In the rows, 128 means zero.
Each path is a new rotation, seen through one point. The rows after it are directions, each followed by how far the rotation turns it, in degrees per step (0 if it stays put).
Each turn is a multiple of 5 degrees from 10 to 175, or 0.
Each row of a path follows its step; steps can be skipped.
Path 1:
step 0: [137 132 131 132 129 125 130 118 129 125 126 117 124 129 141 120 125 121
 131 133 133 122 128 122 123 129 123 130 131 127 125 132 119 121 117 127
 120 126 122 130 120 130 117 118 128 126 144 125 130 129 134 142 139 130
 126 124 121 134 123 139 119 116 135 136 125 136]
step 1: [134 126 130 143 131 132 124 131 130 115 134 118 130 125 125 130 125 117
 118 124 130 130 126 120 124 134 132 120 124 132 133 120 127 126 116 128
 118 119 134 134 134 116 126 127 118 140 129 129 128 125 137 110 126 119
 131 136 124 135 129 125 120 126 138 123 125 129]
step 3: [134 131 124 126 131 123 122 140 125 135 125 144 129 132 120 137 135 127
 133 138 139 120 126 125 136 130 125 120 124 132 126 140 135 130 129 138
 121 126 136 129 123 128 126 131 124 131 118 122 118 139 133 126 129 120
 128 117 129 116 135 128 123 125 128 129 128 111]
step 4: [124 124 128 122 143 128 128 132 128 123 119 130 110 138 126 123 138 121
 130 122 133 123 132 130 135 115 126 125 139 129 130 130 132 130 128 124
 130 133 133 118 124 120 127 142 128 122 126 132 140 128 134 132 134 116
 126 127 133 120 123 134 135 136 126 137 137 132]
step 9: [131 113 125 131 125 122 123 130 135 128 134 128 134 128 122 127 125 126
 133 129 127 122 126 137 135 124 138 131 111 142 133 129 132 121 127 125
 127 120 121 132 130 123 133 125 132 135 125 132 134 120 122 113 118 134
 132 142 120 129 137 126 135 129 130 144 123 130]
step 11: [126 123 124 136 121 126 131 148 121 136 119 126 137 130 123 117 122 132
 120 126 136 131 117 130 138 141 125 121 132 117 126 126 124 124 120 128
 129 123 126 132 126 133 117 132 120 129 132 131 130 121 133 121 128 126
 129 115 124 122 134 117 119 128 127 130 137 119]
step 13: [135 126 124 127 125 127 114 128 122 125 136 130 124 124 121 124 128 129
 116 128 121 132 127 116 130 126 115 128 139 138 122 135 130 127 126 136
 128 127 120 134 138 132 145 120 126 120 128 125 108 137 122 128 125 130
 127 133 128 129 136 123 135 132 131 124 135 119]
step 15: [130 132 129 138 125 128 125 133 132 133 118 125 121 119 133 129 129 137
 148 121 130 136 129 121 121 121 131 121 125 129 125 128 116 128 121 125
 128 142 111 122 124 135 128 124 130 123 129 128 127 137 126 130 132 123
 129 132 138 122 132 128 116 125 123 134 113 124]
Directions:
[128 127 128 127 127 127 132 128 127 128 130 128 127 127 130 127 126 128
 126 128 125 128 128 127 132 127 125 126 129 128 126 128 128 126 129 124
 127 128 130 130 126 130 128 129 127 123 125 129 129 127 128 128 128 128
 127 125 128 126 127 126 127 127 129 128 131 130] => 55
[129 128 126 130 128 127 127 126 128 128 128 130 127 129 130 129 129 127
 128 129 127 126 127 128 125 126 128 128 129 130 128 130 127 125 126 125
 127 127 127 129 128 128 130 128 126 128 131 126 131 130 128 127 129 128
 125 130 124 130 129 125 129 129 126 128 130 132] => 80
Path 2:
step 0: [126 124 124 120 115 119 134 126 130 129 128 135 126 119 122 123 128 121
 131 125 125 124 120 126 126 132 140 134 126 129 122 136 134 123 134 125
 119 127 136 135 129 126 123 128 127 141 138 125 123 122 150 127 120 113
 134 129 127 127 110 128 126 133 129 134 129 125]
step 2: [126 121 131 128 123 125 132 118 129 131 120 130 128 126 135 120 125 125
 131 135 118 137 127 113 132 117 135 128 121 134 131 134 132 137 138 136
 127 129 119 135 141 124 137 141 137 129 133 124 129 120 130 127 119 121
 121 127 115 131 122 134 126 127 130 128 117 136]
step 3: [128 121 129 125 126 126 133 125 133 122 127 131 137 118 128 132 129 129
 126 131 121 136 130 116 143 127 132 130 124 129 119 127 135 130 150 137
 124 128 141 128 137 134 137 128 139 123 122 129 131 129 128 127 124 123
 122 124 142 133 113 136 122 130 125 130 127 125]
step 4: [131 124 127 121 135 116 143 137 131 116 119 127 128 120 122 129 130 121
 123 121 115 129 126 133 141 123 140 134 119 118 128 135 124 130 131 132
 122 136 128 136 125 129 131 131 131 127 127 137 133 120 135 121 117 115
 121 129 131 128 122 130 123 128 128 132 131 122]
step 6: [124 131 118 116 123 121 146 122 127 122 122 122 137 127 130 124 129 133
 126 133 126 133 126 116 129 120 123 130 128 128 130 135 136 133 138 137
 124 137 113 134 125 136 126 130 135 124 129 125 117 124 122 128 123 129
 130 136 124 112 118 131 130 123 124 123 127 121]
step 7: [135 120 125 113 119 113 138 131 125 135 129 127 135 119 132 137 125 132
 127 134 124 122 121 127 141 122 127 134 127 128 129 121 139 118 136 137
 123 123 130 129 127 132 132 114 129 133 126 125 121 119 129 139 128 123
 122 133 134 119 123 126 131 129 120 127 119 122]
step 12: [127 133 120 124 124 132 130 134 130 124 130 133 131 129 116 129 122 135
 121 130 130 139 129 134 120 136 134 123 136 128 126 125 124 125 138 130
 118 133 137 142 133 125 126 132 134 123 129 133 115 133 135 133 134 108
 131 133 122 126 118 119 130 137 124 132 123 114]
step 15: [125 122 122 128 127 117 131 129 129 133 120 139 136 125 123 126 132 123
 135 134 116 125 123 130 132 117 131 123 134 135 126 127 124 128 137 134
 130 134 132 123 137 122 125 135 128 114 131 127 126 128 143 122 115 119
 132 131 127 140 109 130 131 125 126 126 119 126]
Directions:
[130 126 127 130 126 125 127 129 127 129 129 128 126 127 125 128 128 128
 130 129 127 127 126 130 129 130 127 128 127 124 124 127 127 129 131 129
 129 128 130 129 129 128 130 127 128 125 130 125 128 127 126 126 127 128
 129 130 132 129 127 125 128 130 129 130 126 126] => 90
[131 129 128 126 129 131 131 129 127 128 126 129 127 130 127 125 127 128
 128 128 129 126 128 127 127 129 127 127 128 126 125 127 129 127 128 126
 127 130 128 128 128 130 127 128 129 129 126 129 127 125 129 126 130 125
 130 129 128 125 126 126 129 127 131 127 133 129] => 60
[128 128 126 128 126 130 130 129 128 128 128 124 132 127 128 129 128 126
 128 129 127 126 128 126 128 129 129 127 126 131 128 127 125 130 130 128
 126 129 129 128 126 131 130 125 128 127 129 127 129 126 128 125 128 128
 126 129 126 130 130 129 128 127 128 129 130 130] => 25
Path 3:
step 0: [114 132 123 125 123 128 138 134 128 131 130 125 132 134 122 128 114 136
 125 143 117 137 129 127 136 123 130 131 123 125 133 135 131 126 114 142
 129 136 129 136 132 124 132 128 125 132 139 138 130 133 138 127 126 134
 128 116 137 131 128 120 129 123 125 128 128 140]
step 2: [129 123 127 122 134 125 126 133 137 116 113 126 123 123 123 108 121 128
 129 136 130 136 122 125 128 130 117 132 119 134 126 126 122 135 129 118
 124 128 125 119 129 117 130 127 123 121 140 135 128 128 125 123 117 130
 132 133 145 129 138 131 128 126 122 123 121 131]
step 8: [121 123 126 133 133 125 124 128 143 130 126 136 125 125 128 122 118 129
 127 130 135 138 120 128 137 124 138 119 123 137 123 122 133 140 128 130
 131 125 136 129 119 126 129 127 126 152 122 129 133 123 129 128 119 129
 135 129 128 139 133 122 124 115 130 127 119 131]
step 9: [126 122 121 133 130 124 119 130 131 120 124 137 130 125 131 130 131 135
 134 119 135 116 121 135 120 124 122 121 123 128 120 119 128 127 126 127
 137 135 121 122 133 122 137 130 127 137 127 126 134 132 127 112 129 140
 134 123 138 140 135 119 122 118 121 128 119 137]
step 10: [129 132 129 131 122 135 133 130 132 121 112 132 146 122 122 131 136 123
 130 134 133 128 133 127 126 123 131 123 116 137 128 137 127 123 138 123
 138 128 128 131 128 123 138 117 129 128 131 127 143 138 137 123 133 126
 127 128 133 130 130 122 122 118 119 135 130 141]
step 13: [128 129 123 134 120 133 130 121 140 128 124 127 134 127 129 139 117 129
 122 140 126 143 131 129 128 129 128 121 127 129 131 133 139 124 124 129
 132 131 121 129 123 130 134 135 119 130 132 132 149 136 119 120 129 136
 123 135 129 130 124 112 128 123 134 133 130 142]
step 14: [127 131 114 124 122 123 124 126 131 119 120 144 137 129 120 121 120 124
 128 138 130 133 137 135 128 133 129 126 136 133 128 127 130 141 126 123
 131 131 113 130 119 123 125 138 136 122 127 129 133 126 134 120 125 135
 123 129 130 144 118 124 130 130 129 129 116 134]
step 17: [133 135 129 132 123 125 115 123 131 116 119 134 125 127 122 116 124 125
 125 136 136 134 131 140 123 131 115 138 125 125 137 126 121 126 132 138
 136 127 122 134 121 134 131 132 131 125 131 141 127 133 137 127 128 123
 134 119 132 136 126 116 137 128 120 130 129 136]
Directions:
[128 128 127 129 125 126 127 129 125 127 129 129 125 127 127 126 127 126
 126 127 129 130 129 128 128 130 127 131 130 129 129 129 128 128 126 129
 127 130 127 127 128 126 124 124 129 126 132 128 130 129 126 129 126 129
 126 128 128 129 129 129 131 128 130 126 131 130] => 25
[131 127 128 122 126 131 128 127 131 128 129 128 127 128 130 129 131 128
 126 130 128 126 130 125 128 128 129 127 127 128 130 129 130 125 130 126
 130 129 128 129 130 130 129 127 128 129 129 129 131 128 126 127 127 128
 127 128 125 128 128 130 128 128 127 128 130 130] => 120
